X =
[[+3.22,-4.07,+2.98,-1.05,-4.24,-3.39,-1.32,-0.04,+2.14,+3.51],
[-0.06,-0.80,+0.11,-1.02,+1.35,-2.84,-0.20,-0.28,-1.14,-0.32],
[+0.19,+1.62,-0.57,+2.84,-1.25,-2.64,-0.89,-0.70,+0.40,-0.22],
[-0.45,+0.35,+0.02,+0.57,+0.14,-1.93,+0.47,+0.23,+0.09,-0.66],
[+1.88,-0.56,-2.35,+1.97,+0.25,-0.29,+1.84,+3.22,+1.90,+2.51],
[-0.66,+0.05,+0.15,-0.62,+0.12,+1.69,-0.90,+0.54,-0.48,+1.49],
[-0.10,+0.17,+0.70,+0.83,+0.34,+0.66,-0.28,+0.05,-0.82,+0.48],
[-4.47,+2.77,-3.89,+0.12,+2.94,+4.80,+1.03,-0.23,-1.07,-2.09],
[+0.88,+0.56,-1.12,+2.22,-0.68,-3.10,-2.02,+1.09,+2.89,-0.63],
[-1.12,+0.32,-1.48,-1.10,+1.28,+2.67,+0.60,-0.40,+1.09,-0.17],
[+0.69,+0.35,-0.89,-1.04,-0.90,-1.32,-0.90,+1.01,+0.13,-1.16],
[+0.84,+0.22,-0.91,-0.45,-0.05,+3.06,+0.75,-0.45,-1.11,+1.58],
[-0.58,-0.44,+1.04,+0.48,+0.26,-1.97,+0.96,-1.49,+0.81,-0.82],
[-1.56,+0.41,+1.76,-3.92,-1.09,-1.76,-0.67,-4.35,-2.48,-2.52]]
Rows and columns are counted from 1.
(1, 1)	+3.22
(12, 6)	+3.06
(7, 6)	+0.66
(5, 1)	+1.88
(5, 6)	-0.29
(13, 10)	-0.82
(12, 8)	-0.45
(7, 2)	+0.17
(6, 6)	+1.69
(8, 1)	-4.47
(14, 3)	+1.76
(10, 5)	+1.28
(9, 8)	+1.09
(11, 8)	+1.01
(6, 10)	+1.49
(12, 10)	+1.58
(1, 10)	+3.51
(1, 4)	-1.05
(9, 10)	-0.63
(10, 4)	-1.10
(13, 7)	+0.96
(3, 7)	-0.89
(11, 1)	+0.69
(1, 6)	-3.39
(7, 4)	+0.83
(5, 9)	+1.90
(2, 7)	-0.20
(3, 10)	-0.22
(10, 1)	-1.12
(3, 3)	-0.57
(6, 8)	+0.54
(5, 3)	-2.35
(9, 9)	+2.89
(6, 5)	+0.12

W =
[[+0.77,+4.11,-0.16,+0.43],
[-1.40,-3.90,-0.04,-1.03],
[-1.75,-2.98,-0.10,-1.09],
[-0.29,-1.87,-1.74,+0.06],
[+2.20,+1.12,+0.31,+1.23],
[+1.58,+2.93,-1.14,+1.08],
[-1.49,-1.38,+0.44,-1.06],
[+0.33,-2.73,-1.63,+0.26],
[-0.96,-2.14,-0.57,-0.81],
[+1.03,+2.33,+0.99,+0.68],
[+0.60,-3.71,-1.29,+0.44],
[-1.58,-2.43,-0.23,-0.91],
[+0.54,+3.88,+0.60,+0.41],
[+1.85,+0.39,-1.85,+1.24],
[-1.76,-2.85,+0.15,-1.02]]
Indices start at 1.
(1, 1) => +0.77
(13, 4) => +0.41
(2, 3) => -0.04
(9, 3) => -0.57
(10, 1) => +1.03
(13, 2) => +3.88
(4, 2) => -1.87
(4, 4) => +0.06
(9, 1) => -0.96
(5, 2) => +1.12
(9, 4) => -0.81
(15, 2) => -2.85
(14, 4) => +1.24
(5, 3) => +0.31
(7, 3) => +0.44
(11, 3) => -1.29
(10, 4) => +0.68
(11, 4) => +0.44
(3, 2) => -2.98
(5, 1) => +2.20
(2, 4) => -1.03
(13, 1) => +0.54
(12, 4) => -0.91
(2, 2) => -3.90
(14, 1) => +1.85
(14, 3) => -1.85
(9, 2) => -2.14
(1, 2) => +4.11
(1, 3) => -0.16
(6, 2) => +2.93

A =
[[-4.29,+1.82,+3.72,+1.15,-1.98,+1.29],
[+1.80,+1.83,-2.94,-1.54,+1.87,+0.09],
[-0.04,+0.47,+0.57,+0.65,-1.33,+4.44]]
Indices start at 1.
(1, 1): -4.29
(3, 3): +0.57
(2, 4): -1.54
(1, 6): +1.29
(1, 3): +3.72
(1, 4): +1.15
(3, 6): +4.44
(2, 3): -2.94
(2, 6): +0.09
(2, 2): +1.83
(3, 4): +0.65
(1, 2): +1.82
(1, 5): -1.98

data =
[[  17.9   87.9   45.7  177.2  -12.2  -31.1   48.2  157.0   22.1   12.1
    14.6  132.2  197.8]
 [  68.4   34.6   36.3  -16.5   18.6  135.2   62.0   14.2   19.3  100.4
    28.9   43.7  -72.7]
 [  64.0   88.2   65.2  285.8   37.9  226.7   61.4  108.7   54.8  -47.7
   160.7    0.6  148.8]
 [  87.5  113.0   26.9   59.6   30.8  -66.4   33.0  -17.8    7.7   12.0
    73.2  160.6   -5.8]
 [  97.2   -1.1   34.6 -131.7   -8.3  -57.1   28.7   15.4   40.3  147.6
   -36.4   -6.8  -49.2]
 [  -8.3 -147.3    2.6 -113.6   47.7   39.7   33.3    0.2   71.2  256.5
   -35.8  -77.6   59.1]
 [  15.2  116.8   36.3   -8.2   25.5  -42.5   97.4  -23.3   47.9  -22.9
    67.3  101.5    8.7]
 [   7.7  179.9   57.1  -14.7   46.9 -160.9   44.6   63.0   64.3   -2.5
   -23.8  170.0  -18.0]
 [  42.3  109.5   37.6   83.4   70.3 -131.2   11.6   -7.2   92.8   87.4
   -16.2  157.9   68.9]
 [ -29.1   65.2   12.4  181.8   39.5 -116.9   85.5  201.7    8.1  113.2
    -2.3   35.4  220.0]]
Indices start at 1.
row 1 col 1 => 17.9
row 9 col 1 => 42.3
row 1 col 3 => 45.7
row 7 col 3 => 36.3
row 2 col 1 => 68.4
row 8 col 3 => 57.1
row 9 col 7 => 11.6
row 5 col 2 => -1.1
row 5 col 13 => -49.2
row 1 col 13 => 197.8
row 5 col 10 => 147.6
row 4 col 5 => 30.8
row 3 col 6 => 226.7
row 8 col 9 => 64.3
row 10 col 8 => 201.7
row 6 col 8 => 0.2
row 3 col 12 => 0.6
row 3 col 2 => 88.2
row 10 col 9 => 8.1
row 7 col 4 => -8.2
row 7 col 13 => 8.7
row 5 col 12 => -6.8
row 5 col 3 => 34.6
row 4 col 7 => 33.0
row 6 col 6 => 39.7
row 3 col 8 => 108.7
row 10 col 6 => -116.9
row 10 col 3 => 12.4
row 1 col 7 => 48.2
row 5 col 8 => 15.4
row 7 col 11 => 67.3
row 4 col 2 => 113.0
row 5 col 9 => 40.3
row 1 col 5 => -12.2
row 7 col 2 => 116.8
row 2 col 8 => 14.2
